Each path is a new rotation, seen through one point. The rows after it are directions, each followed by how far the rotation turns it, in degrees each step (0 if it stays put).
Each turn is a multiple of 5 degrees from 10 to 175, or 0.
Each row of a path follows its step; steps can be skipped.

step 0: [  5 -14  14   9   5  13  24   6  -9 -15  11   5 -20  -7  12  24  -4  16
  31 -41   0 -27  21   1  19  17  -2  10   3   0   1   3  16   2  -6   4
 -14]
step 2: [ 14   0 -28 -25   2 -12 -13 -17  -7  23  -2  23 -19   0 -15 -14   6 -12
  11   6   6  25   5   5  11  -4   3 -20  10  19 -14  -8   3 -10 -18 -11
  37]
step 4: [ 11 -10   9  -3  -9 -12  -7  -6   2  -6  11 -13  15 -15  23  -8   9  10
 -11  48 -12  -9  13   3 -12 -25  -5  32  -6 -21  20 -15  -1 -10  -4  10
 -15]
step 7: [  4  29  10  41   3  23  -2   6 -28   2   1   4   7 -22 -12   3 -11   0
  28  -1 -16   9 -22  -2   5  16  -9   6  -5  19   2  11   2   5  20 -21
   2]
step 15: [  0  12  15  32   9  18  34   2 -15  14   7 -29  23 -14 -13   4  10 -10
  29  24  14   3   2  -3   1  -4  -9  11   7  -4   9 -23   1 -15  14  -2
   6]
step 18: [ -4   7  -9 -12 -16  -6 -25  -6  23  18   4  23 -12  -6 -31  17 -17   9
   2   2 -21  29 -11  -4 -15  13 -12  29 -15   8  -3   2  14  16  -1 -22
   1]
step 19: [ 10  -1  12 -14  -7 -26  -8  -6  -4  10  35  10  22  -8   0 -14 -25   3
  -5  -4   5 -15  14 -23  19  -9  -1   4  -9  19 -23  20  19   8 -28  -8
  16]
step 21: [-27 -14 -20   4  17   0 -10 -15 -23  10 -13 -25 -19 -10  19 -16  29   2
  -2  28 -22  -8 -16   8   8   7  -5 -13  -3  -7  -1 -14  -5   5 -17  16
 -15]
step 22: [-35   5  -9  -3   1  13  -5   6   3   1 -21 -19  23  -7  -1 -20  23 -25
  -6 -14  19   3   8  23   8  11  -5   4  32  21  13   2   3  18  20   3
  -4]
step 24: [ 25  11  19 -24   9  11  17   6 -19 -18  12  16 -14   4  17  36 -17  -8
  20  -5 -14  10 -20  12  -1   4  18   5 -15  10  27   8   0  -3  16  10
   3]
Speeds:
[ -9   2   6  10   3   2   6  -6  -9  -5  -2  -1  -6  -3   1   1   1   2
  -4  -5  -7  -2   4  -2  -6  -1   4   1   2   6 -17   4   3  -3 -10  -9
   1]
55
[ 1 -1  3 -7 14 -7 12  9  2 -2  5 -5  8 -1  2 11 -6  3 -2 11 -1  3  5 -4
 -6 -2  3  0 -3 -1 -1 -2  7  8 -6  3  1]
70
[  7  -2  -1   5  -5  -5  16  -7   1   3  -2   1   9  -4   8  -4 -10   6
   5  -3 -10  -1   0   5   9  -9   2   2  -1  -1   0   5  -5  -1   7  -2
  -2]
90
[ -2  -3   4   7   1  -4  -1  -6   4  -1   4   3   4  -7   5  -1  -5  -8
  -5  -1   5   1 -17  -6   6  12   8  -3  -1 -11  -8  -3   0   1  -3   6
  -2]
160
[ -2   6   3  -8   7   5  -1 -10   1  -4  -9   6  -1  -3  11   5  -2  -9
   1   8   5   2  10   4   4  -1   8   1   8  -2   3  -6  -2  -9   2  -2
   2]
35
[ -4  -3   9   8   6  -1   7   3  -1   3   3   1  -6   1  11   4   4  -4
   1  -1   8  11  -3   0   1   1 -16  -7   2   2   6   7   3  -1   7  -5
  -4]
45
[  6   2  -6  -7   5  -7   6   3  -7  -8  -3   3  -6   9  -6   0   0  -8
  -7  -2  -3   1  -7   1   1  -6   1 -14  -8  -2  -4   4  -8 -11   1   1
   3]
100

step 1: [-13  11  -9   7   1  14   7  -9  -7  10  12  11 -27   9   1   0   7 -37
 -17 -23 -29 -20  11   2 -13   2 -14 -35  11 -14  14 -15   9  26  -9 -16
  15]
step 4: [ -1 -17  30  13   1 -12  16 -15  29 -15 -15   1  15  -5   9 -22  13   7
  23 -13  11 -20 -17  21   9  -6   0 -11 -18   5  -7 -26  25   8  22   4
  20]
step 5: [-12 -14   4 -13  13  -7 -12   6  14   5   5 -21   2  16   8  14   3  21
  34  -8 -22 -14  20   5  32 -14  26  -3 -34   1  24  -8   5 -19   2   2
  -2]
step 7: [ -3 -12 -23 -22  23 -14 -26  31  26  -1 -17 -10  15  14   7  18  16  -5
  -5 -18  11   2  17 -27   9  -1  -4  12 -17   3  -8 -11   4  22 -10  20
 -18]
step 10: [  9  11 -21  22   7  -4  -1   9  10  -6   6  -8   9 -18 -37  13 -10  22
  29   4  11   1   2  17 -26  -2 -27 -11  25  -9   7   4 -10   8 -11 -19
 -26]
step 12: [ 11 -10   0  54   0  10   9   2   6  -9  -5   7  -1  -6  22 -27 -15  -5
   8 -15  -6   8   1  -2 -11   3 -21  14  16 -10  -9  10 -18  29 -21 -29
   6]
step 15: [ -9   9   4  20 -11   7 -52 -20  -3   7 -12 -17  21   7   8 -16  12   0
  18   2  -6  18   5 -10  34  -6  15 -25 -11  -1 -12   3  20  -2  22  -8
   2]
step 16: [ 13  11  21   2  24  11 -17 -16  15   4 -20  40   2  -9  -3  -3  31  32
  -5  12  -4 -11  18  15  14 -16  -1  -5 -12   3   6 -13   3  -3  24   7
  25]
step 20: [-14   7 -10  30 -24 -17  10  19 -16 -19  14  -2   3   4  -6  12   2  25
   3  16   0 -16  12  -6 -43   0  -7 -14 -16  33   0  -4  12  -2 -21  -3
   0]
step 21: [ -6 -11 -18  -5   2   0  15   6  -4   7   7  -7 -27   0 -22 -22  -9   1
  14 -23  13 -15 -21  29 -20 -13  -1 -27  -3   6 -13 -20  43  11 -13   4
  -3]
Speeds:
[  3  -2   6   2  -4  -5  -8  -9  -6   2  -3   8 -12  -4   4   6   9  -3
  -4   3  -4  -3  -3   7  -5   3   5 -10  -9   8  -1   9   6   2  -5  -1
   1]
20
[ -7  -1  -1 -11  -2  -7  -4  11  -3   1  -2   8   6   0   5  -7   1  -3
   8  -2  -5  13  -9  12  -1   2   3  -3   7  -3  -6   2   4  -3   1   0
   1]
175
[ 2 -4 -3 -4  7  0  0  1 -1  2 -3 -2  4 -5  0 12 10  5  0  9 -2  5  4 -6
  6 -1 -1  3 13 10 -3 -1 10 -1 -8 11  2]
35
[ -1   1   3   0  -6   4   2   1 -10  -3  -5  -7   6  -3   8   7   5  -8
   4  -3   9   5   4  -7  -6   4  -3   0  -1  -1  -1  -8   6   5   1 -14
  10]
130
[ -1  -2   2   9  -5   3  -4   5   7   0  -7  -1   1   2 -11  -5   4  -5
  -3 -10   6  -2  -9  -7   7  -4  -1 -10   9  -2  -2   6   6  11  -3   2
   4]
125
[ -3  -1   2   7  -7   2  -3  -6   1  -1   2  -7   6   0 -15  -3   4   7
   6   7   8  -1  -1   8  -5   1   7  -3   0   4  -5  -5   9 -12   9   0
  -2]
65
[ -4  -7  -1   0   6   0   3  -8   9  -6 -10   9  -3  -1  -2  -4  -3 -16
  -1  -5  10   1   8   6  -2   4   2   7   1   4  -4  -4   0  -5  -3   6
   4]
145

step 2: [-14  21  -6  11 -21  -5  13  11  15  18   5  -1  -7  -1   3 -13 -10  38
  12  -1  22  25 -18  34 -15  15   0  -3   1  12  15 -17  26 -26  15  -8
  14]
step 6: [  9  -6 -32   1  10  29  22 -12   8   2  20  -9   7   5 -14 -12   6  -8
  -3 -11   7  10 -27  36 -22  -9   6 -13 -26  26  20   1  -3 -12  21  18
  -9]
step 8: [-12   8  13  24  16 -24 -10   5  26  -9 -17  -5  -3 -20  15 -18  -9   8
 -11 -20 -11  18 -15  10 -13  -7   7 -13   6  16  -8 -10  -2 -53  -9 -17
   7]
step 9: [ -7  11   3  19 -22  21   0 -14   8  -8  -3  11  15   0   2  -8  17  10
   9 -13  21   4 -31  28 -30   8 -10 -14 -18  39   2 -27   1   7 -18  23
   5]
step 11: [ -7   6  18   9  -3  17   9  12   1  -3  -6   9 -14 -25  15  -9 -25  -8
  -9  -6  11  27  12  11 -26   6 -22  14   9 -14 -18  -1   0 -57   3   1
 -11]
step 14: [-14 -11  -6  -1   9  12 -17  23  29 -11   9   1  17  -1  20 -24   0  -8
  -8  -9  26  35   8   8 -18  12  10  18   8   5  -3  24 -22 -33  22  -9
   1]
step 15: [  3  32   5  -8  16  14   1 -10  18 -12 -20   3  17 -28  13 -11   1 -13
 -24 -16 -21  17 -16  24 -35  -2 -27 -17  -9   1  12 -19  -7  -1   4  -5
   8]
step 17: [-17 -22  -7  20  12  14   5 -19   8  -5  22 -14  -4  -1  11 -28   2 -36
   3 -11   9  12 -14   9  -2  27   7   6  -9  23  -8   9   4 -45   7  14
 -14]
step 21: [ -1  -2 -14   1 -18  12  18  -5  21 -16  -5  -4   0   9  29 -34 -14  -9
 -13 -13  -9  39  -9  -4 -23  31 -18  30   5  -2  -3 -17  -8   6   5   7
  17]
step 24: [  7   6 -28  -5  10  13  -7  -7  11   3  -4  -1  -8 -18  16 -25 -12   3
  -6 -14 -17  20 -42   6  12  35  10  14  13  21  21 -10 -17 -21  15  -3
   6]
Speeds:
[  4   0   6   1   6   1  -7   4   4 -16  -2   1  -6   3   4   9  -3   2
   2   1  -9   3  10  -4  -7  -2  -7 -11   4  -3  -2  -2  -2  -3   8   4
  -3]
100
[ -5  -4  -6   9  -2   2  -4  -2  -3   1  -4  -2  -6  -4  -4   6  -2   5
  -4   4   2  -4  -2 -10   4  -4   3   0   1   4  16   2   6 -11  12   2
   9]
65
[  1 -11  10  -1   3  -3  -4   8  -2   5   0   4  -3  -6   4 -11  -4  -6
  -3  -6  -2   6   2  -9   8  13  -7   3   4  -1   2  -1  -6  -7   1  -5
   4]
110
[  8  -8   3   3   1   5  -8   7  -5  -5  -2  -5   7   0  -4   1  -1  -9
   4  -8  13  -5   3   5   0 -12   0   5  -8   6  -4  -2  -1  -8   1   2
  -3]
130
[ -8  -2   3 -10   8   7   4  -6 -10   0  13   6  -2   5  -5   0   2   7
   6 -13   2  -2   2 -10  -4  -4   0  -4  -1   7  -2   1  -1   1   2  -5
   3]
110
[ -5   0   8  -6 -11   8  -4   7  -8   5   1  12  -1  -2   0  16  -2   6
  -1   3   3   5  -1   9   0   6   0   1  -2   1   6  -4  -3  -3  -3   3
  -6]
160
[ 4  9  3  3 -5  7  0 10 -1 -6  0  0 -1 -3 -7 -7  2  6 13 -6 -7 -1 -1 -3
 -4  1  0 12  5 -6  5  9  7  0 -5  3  1]
35
[  8   3   1  -5  -2  -1   3  -4   4   0 -10   0   3  -2  -4  -1  -2   4
   0  -1   3  -2   5 -10 -11  15  11  -1 -15   2   0  -1   0  -6   2  -3
  -6]
0

step 0: [ 18   7  -8  32 -19 -15  -2 -20  -8  -2  -3  13 -12 -10   3  10  26  -9
  -6 -20  24  -1  -7  10  12  -2 -11  -5  12   4  13  37   4  27   6  -5
  26]
step 2: [ 24 -14 -15  12  13   4  -4 -12 -37  10  14   4  -2 -18   9  14 -16  -5
  17 -27   9  -2  13 -28  14  -4  10 -32   9 -10  -4   7 -10  -5  -4  -1
 -21]
step 3: [ 32 -13 -27 -16 -25 -14   9   5 -12   9  -8  -2   3  22  14   9  15  21
   0  -2  17  21 -28  25  -4  12 -21 -17  -4  10   0  -1  -8 -11   6   0
  10]
step 5: [ -4   4 -23 -11 -12  24   5 -29 -21  17  18   8  17  14 -16   9  20 -11
   6  -8 -24   2  -4  10   3 -14   5 -40 -20   3   1   5  12  18   2  -1
 -12]
step 6: [  6  -9  -8 -26   1 -10 -15  31 -24  23   9  10  30  -1   8 -15 -11   3
   6   0  15  16  -9   6   3   7 -12  15   0  -1  13   7 -26  18 -23  -4
 -32]
step 8: [  0 -12 -34  -7 -10 -14   6 -19  13  -6   0  24 -14  10 -28   4  11   5
 -20  11  -8  -2  -4  13   4  -8   9  19  -2  11   6   9 -18  36  -2 -13
 -30]
step 12: [ 16  10  28  -4  22  -9  38 -10 -12  -3   4   7 -10  -7 -17  22  10  26
 -36  -3   3  14  11  22   8   6  -7  -3  -3   8   3  17   9  -7  16 -13
  -8]
step 13: [ 19   0  15 -10  18  19  12 -21  14  30  23   5 -14  12  -4  -8  -9 -21
  13  25  13 -18 -18  12 -20 -11  10 -12  13  25  -9   7 -11  11  -8   9
  -3]
step 16: [ -4 -20  30  19 -11 -18  -3 -11   1  -1  -3  11  -5 -19  -9  -3   8  -3
  10  18  22  -9   6  23 -22 -13   7 -14 -20   2 -20  23 -21  21  24  -2
 -11]
step 19: [ -1   4   2  10 -17  -5   5   4 -14 -40 -11  32  -5 -11  14  16  -1  -3
  18  22  11  35 -26  14  -3  -8 -12  -7 -14  -7 -13  -6   8  14  -3  -1
  14]
Speeds:
[  1  -7   0   2  12   8  -3   8   1  -4  -1  -1  -8  -9   0   6   4  -1
  -2  -8   3  -1 -12  -7  -4   1  -3   4  -3  -2  10   3   1  11   4  -4
  -7]
175
[  3   0   1   4   2  11   8  -7  -3   1   2  -2  -2   2  -4  -7  -3   7
   1 -13   4  -1   8  -5  -3  -6  13  -2   6   4  -4 -11   6   7   5   1
   0]
135
[ -4  -4   5  10  10   2   9  -3   0  -1   5 -10   6   4  -1   7   3   6
   1   2  -8   6   1  -8   6   2  -3  -3   6 -10  -5   4  -1   1 -11  -7
   3]
140
[ -7 -10  -3  -9  -4   9  10  -1   1  -2  -3  11  -1   4   6  -7  -2   9
   3   3  -6  -1  -8  -1   1   6   5   4   7   5   5   8   2  -5   0  -7
   0]
155
[ -8  -6   8   3  -5 -14   0   4 -10   1   6  -9  -8   2   4  -3  -2   7
  -8   1  -5  -5   3   4   1   4  10  -4  -4   0  10  -1  -3   5   2  -3
  -4]
175
[ -6   1  -6   2  -5  -5  12  -7   5 -14   2  -5   7   0   1   7  -4  -3
  -1  -3  12  -6  -3  10   0   5  -1   5   4  -8   3  -2   6   3   2   3
  -3]
95
[-4  4 -9  4  5  1 -1 -1 -3  9  5 -2  4  9 -7  2 -4  0 -1 10 -2  6  5 -3
  0  7 -4 13 -3  6  4 -5  7  2 10 -5 -9]
20

step 1: [-26 -12  -6  22 -20 -11  -4  35   6 -16  19 -16   4 -10 -13 -13  -4  -6
  -7  -8 -17 -16  -8 -27  23  -8  -5  -3 -17  40  12   8  -3  13 -18  -3
   7]
step 3: [ 11   6  24  10  13   8  -1  -9   7   1  18  -1  -7 -29  10  11  32  31
  -4  -4  15  -6 -24 -13   3   0   3   9  -1  39 -30   2  23  14  -6   5
  15]
step 5: [  8  19   3 -23  12  24  -6   7  -3  12  21   8 -26 -19  12 -35 -22   0
  -5  10   7  20 -16   8  13  -3  16  15   7  -1  19  -3  10  31  16  20
  11]
step 7: [ -4   2 -16 -28  -7   5 -21  45   5 -13  23  -7  -9  -2  -3  -6   7 -19
  33  11  -5  10 -14 -18   6   3  10  17   2  11  -6  20 -19 -21  11 -11
 -15]
step 8: [  4 -17  -1  -8  10  16  21   2  -4  -1 -14  25   8 -35  -4   8 -22 -25
   7 -16   1  26   7  -1 -20  -9  18  24  -3   2 -25  -9   8  23  27  13
   0]
step 9: [  3  12   8 -12 -15 -11  -9   7  10 -16   3  25   7   0 -10 -32   6  33
 -10  -3  -6  -4  -2 -29 -17   6 -32   5 -16  18 -34  -8  10  -7  19  -2
 -21]
step 13: [ 12   4 -16 -21  27   0  -8   1  27 -30  18   3  17  -2  11  -8 -16 -25
 -14  19 -11  -9  10   2 -10  16  22  18  26  12   5  18  17 -13 -16 -12
   8]
step 15: [ 18  24  -9  -6 -11   1  18  -9  19 -10  10   6   7  14  -7 -39  36   8
   3  12 -26 -18  15   5  10  -7   6  21   0   5 -15  -5 -32   4 -20   8
 -14]
step 17: [-11  -9   4 -12  -4 -15  31   2  19 -14   1 -27  24 -29  -3  -6   0  -7
 -23 -28  14   9  -5  -7   8 -27   0  17  -8   0  -7  -9  -8  12   7  25
 -32]
step 21: [-14  16   4   9 -25   7  -2 -10 -20  19  27  -7   5  -4  19 -25   8  -4
 -15  -2 -42   6   4 -32   2   9  24  16  11  14   9 -10  -5  -6  -8   0
  22]
Speeds:
[ -4   5   8   2  -4  -3   4   0   0  12  -6   0  -3  11   5 -18  -6   3
   0   5   3   1   8  -2  10   0  -3  -1  -2   0   3  -2  -7   8  -1  -2
   6]
70
[-10  -1 -13  -2   7  -6  -7   4   5   2   4  -6  -6   1   1  -2   2   9
   3 -12   0 -11   9   0  -3  -1  -2  -3  -6  -3  -3  -1  -7   2   2   4
  -8]
135
[  0   8   5  -4   4   3  -1   8   5  -8   4  -1   0 -11   0  -9  -5   0
  -2  -6  -7   5   2  -3  -1   0   0  12   4  15  -8  -2  -8   1  -2   5
   3]
0
[ -2   4   4 -14   2   7  -2  -7   4  -2  -3  -4  15   4  -5  -2  -1   6
  -4  -2  -2  -3   0 -10   2   1   9   7  -4 -13   1   3  -1  -2  -5  -2
  -4]
170
[-12  -2  -5   6  -5  -2   4   7  -7   0  -1   5  12  11   0   0  -6   1
   2 -10  -1   3  -5  -5  -5   9  -5   6   2  -1  -5  -6   4  -4   5   0
   6]
35
[ -1   2   0  -5   0  -3  -7   7   7   0  -6   9  -3   7   6   1   9  -7
   1  -4 -16   0   0   1   3   2  11   0   5   1  13  -4  -1  -1   6  -3
   1]
130
